Each row is where one point has got to under a steady rotation. How many steps took it there?
The counts run from 0 to 869.
[ -3   5   5   4  14  16   6 -11   3  -3  12  -7  -6   6 -10  15 -11   5
  -3  -5   7   2  13   7   2   6 -17   5   3  -7   9  -3  -2   5   1   1
 -16   9 -21  -7   4   8  12   0   9  -1  -6   5   7   3 -10  -6 -10 -14
   2  -7 -13   9  11  -3  -4 -12  -9  -5  10  -1 -11  13  13  -2   4   6
   1  -2   4   7] | 90
[  7  14   4   5   2  22   4 -10  13   7   1   9  13   2   6  10 -13  13
   3   0   2   0  12  -6  -9   0 -20   6   3  17 -18  10  -1  -6   4  -9
  -6   5  16  -3  -6  -2   1   6   9   8   1  -2  -2   5  17   1  -6  -2
 -11   7   2   7  -3  -5  -8   3 -12   6  -4  -2  -8 -13   4   2   7  15
 -19   2   2  -6] | 197
[ -3   6  -2  -9   4 -13   4   9  -9  -9  -1  -1   8  -1   1 -12  18  10
 -15  15  -7   7 -12   9  -8   2  -1  -5  -6   6  -2 -22  -8   4  -2   8
  12  -7 -10  -2   2  11 -12 -10 -13   6  13  -1   2   0  -5   8  -8  -2
  -8  -6  -1  -5 -13   0   4  13  13   0  -9   5   6 -14  -5  15  16  -7
   0  -9   5  -4] | 515
[  1   9 -10  -2 -15  12   6   6   2   4  -2 -11  -5  -6  11   0  -3 -16
  -4  -7   7  -2  -5  -4  17   1  -1   9   2  -7   3  13   7  -6 -10 -12
  -8  -8  -1  10  -8 -11   3   2  12  -6 -15  -6  -9   0   5 -12  -2  -7
 -12  22   2   0  -2 -12  -2 -11  17  -4 -12   2   7  17  -3 -12  -6 -11
  -3  10 -13   8] | 57
[-12  -1  -2   0  14   4  13   5   5 -16  19   1   8  12   0  21 -15  21
  -6   5 -11  11  -7  17  13  -1   4  11   2   7   2  -9   6   2   8  -1
   3   0  -4   1   3  10  -8  -6   3 -15  -5  -4   0   8   5  -2  -7  -9
   3 -16   6   7   9  -1  -1  -2 -15  -5   4 -15   2   2  -9  11  11   5
  -2   6   4   8] | 366
[ -5  13  -1  -9  10 -17  19  22  -3  -2  13  -9   7  10   4   3  -4   3
  -8  -3  -5   2   2  15  11   8   9  -4   0 -11  13  -4  -1   1   1  18
   7 -10  -1   5 -12  -1 -13   2  13   5  -7   2  -7  -8   2  -2  -6   1
   7  -6  -5   0 -12   5  -8  -7  -2   4   0  -4  -2   7  -6  -4  25 -24
  -6   4  -2  -3] | 462
[ -9   5  -9 -17   2  -4  -3  12 -11 -15  -6 -10  16   5  -6   1  14   8
  -3  12 -11  20   3   7  -9   0   4   2 -18  -8  10  -9   6  -5   2   7
  -7  -5  -8  14  -6   4   6 -10   7  14  -3  -3   6   7  -6  -5 -23 -11
 -21  -6  -6 -12  -1  -1  -5   5   5 -13   7   8   4  -3   1   5  19  -9
   3  -9  -1   0] | 785
[  0  -3  10  -6  21  -5  -6   4  -3  -8   7 -10 -12  -1   0 -12  23  -5
  -7 -13  10  -8  -1   3   0  -6  -9 -18   8  -3   2 -16   8  13   2   7
   3  -1 -23  -5  -1   4 -17  -6 -12  -4  11   3   8   4 -13   8  -9   3
  -1  -7  -4  -6   0  10  -1  -5  12  -4   2  -4   0 -10   7   2   3  10
  -3  -4   6  18] | 238
[-13  -8 -13   1   6 -10  -8   8   5  -9   7  -5  -3   4   6  11  -7   2
   5  -3   0  -6 -13  14  20  -5  19  11  10  -5   0   0   1   4   7  -2
   6   3   1  -1   2  -2  -3   2   4 -23 -12   4  -7  -6   2   5   9   3
   1  -3  -2   1  10  -3   4   3   9  -4  -3 -21  -6  -7  -3  -1 -18  -4
  11  13   1  18] | 157
[  7  12  12   0   0   2   0  10   4  -1  -1  18  24   1   5  -1   0   7
  -4  12  -7  -1   5   1 -15  -4  -9   9  -7  11  -6  10   8  -5  15  13
  -5  -8  26   2  -4  -1  -2   2   4  -5  14 -10  -3   9  11   9   1  -1
  -1   5   0  -7  -7   2   5  13 -16   4  13   6  -2  -8  -5   2  19   8
 -13   3  -7  -8] | 199
[-19   2 -10   6  15   2   6 -13  -1  -4   4  -3   3  11  -9  18  -8  16
  -3   9  -6   2   2  12   3   6   8   7   3   2  -9  -4 -16  -4   6   5
   5   6   1  -2  -2  15  11   5   3  -4  -2   8   2 -12  -8  -2   3  -7
  -2 -19  -2   8  14 -11   1  -7  -4  -3  -2  -8 -16  -2   4   4  -7 -16
  15   4  14  -4] | 288
[  4   0  -6  -4  -9  -9  -1   9   7   5  -8 -18 -15  -9   0 -15   4 -15
   4 -20  13  -8   6  -3  -3   1  14 -11  13  -6   9   6   4   3 -18  11
  10   1  -7   4 -11 -20 -10   1   3   2 -11   3  -2   3   5  -7  -1  13
   3   4  10  -5  -5  15 -10  -9   9   8  -7   3   4  -6  -5 -11   1   9
  -1   0  -7   9] | 730
[ -3   7   1  -6  -9 -13   8   7   2   7 -12 -16  -4  -5 -11  -3  13 -23
 -13 -14   5 -16  -3  -5  -2   7  -2  12  -2  -8  -1 -10   1  -4 -12  14
   1   0 -10   4   6   7  -5  -3   2   2  -4   2   6  13  -8  -5  19  -7
   0   4 -14 -14  -7   3  20  -3  10   4  -6  -1  -6   6   5  -4   5 -10
  10   5  15   7] | 806
[  9  -9  21   8  -4   3  11   2  -9  -4   3   8   1 -11 -11 -10   0  11
  -3   2   3   1  -6  -5   2  -5  -6  -2   3  11  -2   6   2   6 -13  -5
  -4 -14   6 -10  -5   1 -19   1 -15   1  -5 -10   0   5  -2  -3  -6  13
   6  13  18  10 -12 -11  -4   5 -10  -3   0  -4  11  10  -7  -4  -4  15
 -13  -1  -2   6] | 345
[  7   5  -7 -12 -18  -4   0   1  -2  12 -23  -3   6  -6  10  -2   6 -13
  -4   1  -7  -5  -8  -7 -14  -8  13   8  -8  -4  -2   1  -8 -18   5   6
  -5  -9  12  11   3  -1  17   6  22   7   5 -11  -2   0   7  -2   0  -6
 -11  16  -1  -4  -8  -1  -1   3   6   5   0   7  -3  -9  -8   0  -4  -9
   4   1  -9  -4] | 601
[ -6 -10  -2  -3   6  -2   5  23 -10  -1   6   1   3   1  -3   3   5 -14
   9 -20  -2   5   6   0  14   1 -18  -1   7  -5   0   6   7  -3  -3  -3
  13   0   1 -10 -11  -1  -8   3  17  12  -8   7  -6  -3  -4 -17  11   2
  -5  -1  -8  -6 -11   6  -7 -14  -6 -11  -9 -12  -8   9  10 -11   6 -17
 -11   4   3   3] | 264
[ -9  -5 -16  -7   2  18  -7  -1   8   1   3  10  -2   8  17   9  -7  16
   1   7 -14  13   3   1  -6   1  -1   5   7  11   8   1  15 -13  11   5
  -4   7  11   5   5  -7  14  -4   3 -14   3   9  -4   8  11   7  -8 -12
   4  -3  18   0  12  18  -9  -6 -10   6   3   3   9   3 -10   0  -2  16
  -8  -3  -7   0] | 374
[  1   7 -10   7 -10   1 -17   3   1   8 -13   1  -6  -6  -2  -8  23 -11
  -7  -7  -7 -11  -6  -9  -2   0  -7   9   2   3  -1   0  14  -9   0  18
  -1  -3   7  -8   0   0   4   6  -7  -9   9   3  -3  -1   0  13  24  -5
  -9   7 -17 -11   0   9  18  -7  15   1   0   1  -3  -4   1 -16  -4  -8
   1   2  -6  -3] | 131
[ -9  -9  -2 -14  14  -3  -1  11  10  -7   7  -7  -6   3  -3   6  -3 -10
   3 -12   6  -1  13   1   0  14  -7 -11  11  -6   4  13  -8   5  -6   1
  14  21 -11   6  -9  -6  -8 -15  -4  -2  -1  17  -4  10  -9  -9  10   4
  10  -9   7 -11   2  12  -7  -8  -8   2  -4   3   5  13   2  -4  -7  -8
   3  -3  17  11] | 658
[ -9  -8 -10   1  -9   3   8  -4   0   2   4  11  -1   6  -4   0  -6  13
  -9  22  -8   5  -7   1  -2   7  19  11   8   5  18  15   4   1  -4  16
   0  -5  10 -11   3  -5   8   9 -14 -14  -5   4  -7  -5   1   5   8  -2
  12  -2   8  -1   1  -9   8  -7 -13   1  -1   4  11  20 -10  -6  -6  -6
  10   1   3 -10] | 77
[-10   8 -18  -4   4  14  -9  -7  -4   1  -7  -5  -3  -4   6  -1  -3   0
  -1 -15   7   0  -8   7  11  -9   5  -6   9   0  -5  -7 -10  -1  -7  -6
  15  -5 -10  -1  -2  -4   0  -6   8  -7 -15  -1   0   3   8  -2 -10  -9
 -16  -6   4  -4   4  -8  -7 -10  15 -15  -9  -1   1 -12   4   0 -16  -7
   6   7 -20  22] | 434
[  3  12   0  10  13  16   9   1  -7  -6  10   7   7   3   6  -2  -8   5
  -7   4  -7   9  -7   5  16  -4 -16 -11   7   6  -8   2   3  -8  -6   0
  10  -9   8  -3 -15   0 -23   4  -8   0  -5   4  -6   1  -2   8 -10   2
  -7 -12   7   4 -12  -9  -5  -7 -16  -9   3   3   2   7 -11  -7  12  -8
  -8   5 -14  -3] | 67
[ -9 -25  10   5   7 -10  16   2  -4   3  10 -11  -7   1 -14   4  -4  -2
   7  -6   8   0   9   3  -9   3  12  -7   9 -11  13   4   3   8  -5   7
 -10  -2  -7 -12   0   6   6   8  16   1 -16   5   3   1 -14 -15  -8  -1
   8  -6   1   2   5  -8 -12  -7 -18  -7   5 -10  -8   9  11  -3  -6   1
   9   0  13  10] | 562
[  0 -13   3  20  16   2   2   4  -7  -5  17   0   9   5 -15   6 -12  -4
  12   0   4   9   9   1   2   9  -7  -7   0  -3   6   2  -3   7 -10   3
  -5   6   1 -17 -12 -10   4   4   7  13  -7  11  -6 -18 -15  -7  -1  12
   4  -6  -6   4   7  12  -3  -3 -15 -11   6  -6 -13  -1   5   4  10  -4
   3  -1  10 -11] | 763
[  4  -7  -7  13  -9   5   1  -5   4   4   0  -9 -15  -2  -4  -6  -9   0
   5  -2  16  -8  -3  -3  -2  -4  21  -8  16  -6  17  14   8  12 -18  10
 -10  -2   1  -7 -10 -15   5  11   0 -17 -15   3  -6  -3   1   2  -4   9
  10   4   8   9   9   3  -3 -12   3   2   3   2   0   2  -3 -15 -13  13
   7   4  -5   5] | 354
[-14  -3  -7   0   1 -11  -8  -1   1  -4  -3 -20  -2   1  -7   5  10   7
   0  -6   0  -6 -11   5  -3  -3  21   4  -2  -7   3 -20  15   2   6  10
 -10  -3  -7   6   0   7   1   0   4 -10   0  -5   6   1  -5   1  -5 -10
  -8  -8 -18 -12  15   1  11   2  24  -8  -2 -15  -8 -15   4   6   7   8
  12   7   3   5] | 708
[ 15   2   9  -7 -10   4  -1   5   5  -9   4  -5  -4  -5  -3  -8   5   7
  -7  12   8   0  -6  -3   1   0  -4   4   2  11   5  -3   1  12 -16  -9
  -5   3 -16   0   6  -4 -16  -9 -21  -7   9  -3   7   8   3   3  -6   6
   6  20  11   8  -5   5   3  12  14  12 -11   0  16   6  -8   5  -1  21
 -11  -1  -1  11] | 721
[ -6  -3  -4  10   1  -7   3  -8 -12   5   0  -6   1   1 -12   0   7   3
  -8   1 -10   4  -8   2  -9   0  10  10  -6  -1   4 -23   1  -5  -3  21
 -14  -9  -3  -9   9  16  19   4   9   9  -1  -4  12 -10 -12  -4  -4 -12
  -3 -13 -10  -2   8   1   7  -3   1  -6   4  -3 -15 -10  -1  10   8  -5
  13  -7   6  -8] | 17
[-10  15  -9   8   1 -12   2   8   8  -6  -3  -7   0   7  -6   8 -16  23
   2  12  -3   1   5  17   3   3  17   7   6  -2  10   9  -3   1  -1  25
   1  -3   7  -3 -17  -7   3   3   2  -6  -9   0  -6   2  10   5  -3   9
   2 -15  -2  16   9   3  -5   1  -8  -1  11   0 -11  -6  -8 -14   3   8
   6  10  -2   3] | 85
[-10   6 -10  -6   8   2  -5   4   5   7  -1   2  -2   1  16  -1   7 -12
  -7 -17  -8 -12  -7   6   9  -5  -4  -6  15   0  -7   8   6  -8  13   8
  20  -8  12   4  -4   7 -16   4   0 -21  -1   0  -6   9   4   4   8  -6
   2  -6   1 -12 -10  -8   3 -18   0  -5  -5   2   1   2  -1 -13 -10 -13
  -5   7  -8  12] | 60
[  3 -12  25  12   4   4   1  -7  -9 -10   7   6  17  -7 -15   1 -14  -6
  -2  -5  10 -11 -12  -6  -1   2   0   7  -8   4  -5 -13  -1   9  -1  -5
 -15   4  -7  -7  15   9  -3  -7   4  -1   7 -11   9   1  -6  -7  -5   4
   5   2  -7  -8   6  -2  17   6  -4  -5  12 -14  -7  -3   0  22  11   4
   2  -2   9   4] | 220
[ 17   6  10  -4   3  11   4   7   3   6   1  18  -1  -2   2   1   5  -6
  -4   5   0  -1  18  -3  -9  -2 -24   1   7   2   3  18  -8   1   7  -3
  -1  -1   5  -8  -2   4   2   5   1  -3   8   4  -1   4   0   6  13   3
   1  10   1   6 -13 -11  -3   2 -25   0  10  11  -6   9   9 -17  -8  -2
 -12  -3   1   4] | 475
[  2  -1   4  -4   8  19  11  -6   8  11   8   7   0   4   5   3 -11  -5
  -3 -16  14  -9  18  -8  -7   4 -18  -8  22   4   6   9   6  -1   4   6
   2  -1  -1 -11   0   1  -1   6  11   3  -1   6  -3   6   9 -12  -4 -12
   5   0   5  -5  -1   7 -10 -21 -17   7  -4  -2   0   2  12  -4   8   7
 -17  -7   2  -2] | 467
[  9   4 -13  -2   6  -1   0   5   6   3  15 -12 -19   3  14   3  -5 -18
   0 -10  16 -10  -1  -1  11   2  -3   3  15 -13   7   6  -1   3 -10  -7
  -2   3 -10  -2  -6 -10  -3   8   9  -8  -4  14  -9 -23  -5   1  10   6
   8  14  -5   3  -8   7   0  -2  14  11  -7  -3  -6  -1   6 -11  -1 -11
  -3   6  -2   0] | 256
[ -7 -12   7 -16   3  -8   5   8 -12  -8  -1  -8  10  -6   1  -1   6  -2
  -4  -7 -10   4 -16   1   2   1  11 -11  -4   4 -13  -9  -9  -7   4  -5
  14  -5   2  15  -2   6 -14  -8  -1   8   2  -1   0   2   1 -12 -14   3
  -2  -2  12 -10  -3  -2  -4   0  13  -1 -12  -8  10  -7 -14  18   3 -15
   6  -5   4   6] | 42
[  1   8  -5   2  -4   0   6  -2   7   2   1  -5   1   6   8  11   3  17
   9  23  -6   4   4   2 -12  -5   9   2  -4   2   1  24  10  -5  10   2
 -17  -2  22   8 -19   0   3  13   0  -9  -3  -2  -8  -5   1   3  -8  -1
  -4  11   8  13  -1 -21  -4   7   0   2   7   0  -7   3  -1 -14  -4   6
  -2  13   0  -4] | 478
[ -6  12  -2 -11  -5  -1 -13   3   5  -3 -12  -6  16  -4   7  -2 -10 -18
   1 -13   4 -19  -9  -5  -3   4  11  -3  -4  -3  -6   5  -3  -9   8   8
   6   4  11  23  -7  -7  -2 -10   5  -8   4  -7   0   5  11   2   0  -4
  -1   6  -5 -26   6   9   5  -2  13   3   0   0   1 -12 -13   8  12 -15
   6   6  -3   3] | 803
[-13  -1   2  -3  13  -1  16   3  -5 -10  15   2   5   7   6  14 -14  18
   0   4  -9  10  -9  16  16  -5   8   3  -1  -2  -3  -5   2  -2  10  -9
   1  -7  -2   4   2   7 -10  -3  11  -8 -12  -6  -4   6   6  -7 -19  -6
  -1 -11   9  12   5 -15 -10  -1 -15 -11  -1 -15  -3  -2  -7  10   5   2
  -2   8  -3  11] | 365
[ 10   5  -1  -2  10  19  -2   6 -13 -20  16   3   6  -6   9  -4  -4   3
   0   0   1  15  -7   5  18  -7 -14  -8  -2   2  -1 -14  -1   5  -2 -17
   5 -14 -13   0   0  -9 -14  -9   1   3  -4   2   0  -5   5   5 -22   7
  -8   1   8   8  -7   1 -12   2   4 -13  -5   1  11   0  -7   9  11   5
 -13  -6 -17  10] | 442
[  1  -7  -9   3  -4  22  -9   1   4   8   4   6   0   0  15   3  -7   1
  11  -4  -6   3   0  -8   2  -1  -5  -3   8   8   0  25  19 -12   6  -4
  -4   2  25   4 -12 -14   6   5   6 -14  -9   2 -13   1  13   2  -4  -5
  -2   9  11  -1   3  -5  -8 -13  -1  -2   0  -1   4   3  -9 -17 -10   2
  -6   5 -11   1] | 749
[  8  16   4  -5   9   8  10   0   2  -4  -1  -7  11   3  -5   1 -19  -9
   2  -1  11   2  18   0  -8  11  -9  -9   0  -4   2   0 -16  -1 -14   1
  -1   7 -10   8 -11  -5  -3  -4  13  17  -2   5   1   4  -1  -7 -16   1
  -2  -4   0  -5  -5  16  -6  -5 -11   5   7  14  -2   2  -4   6  24  -1
  -5  -6   3 -12] | 389
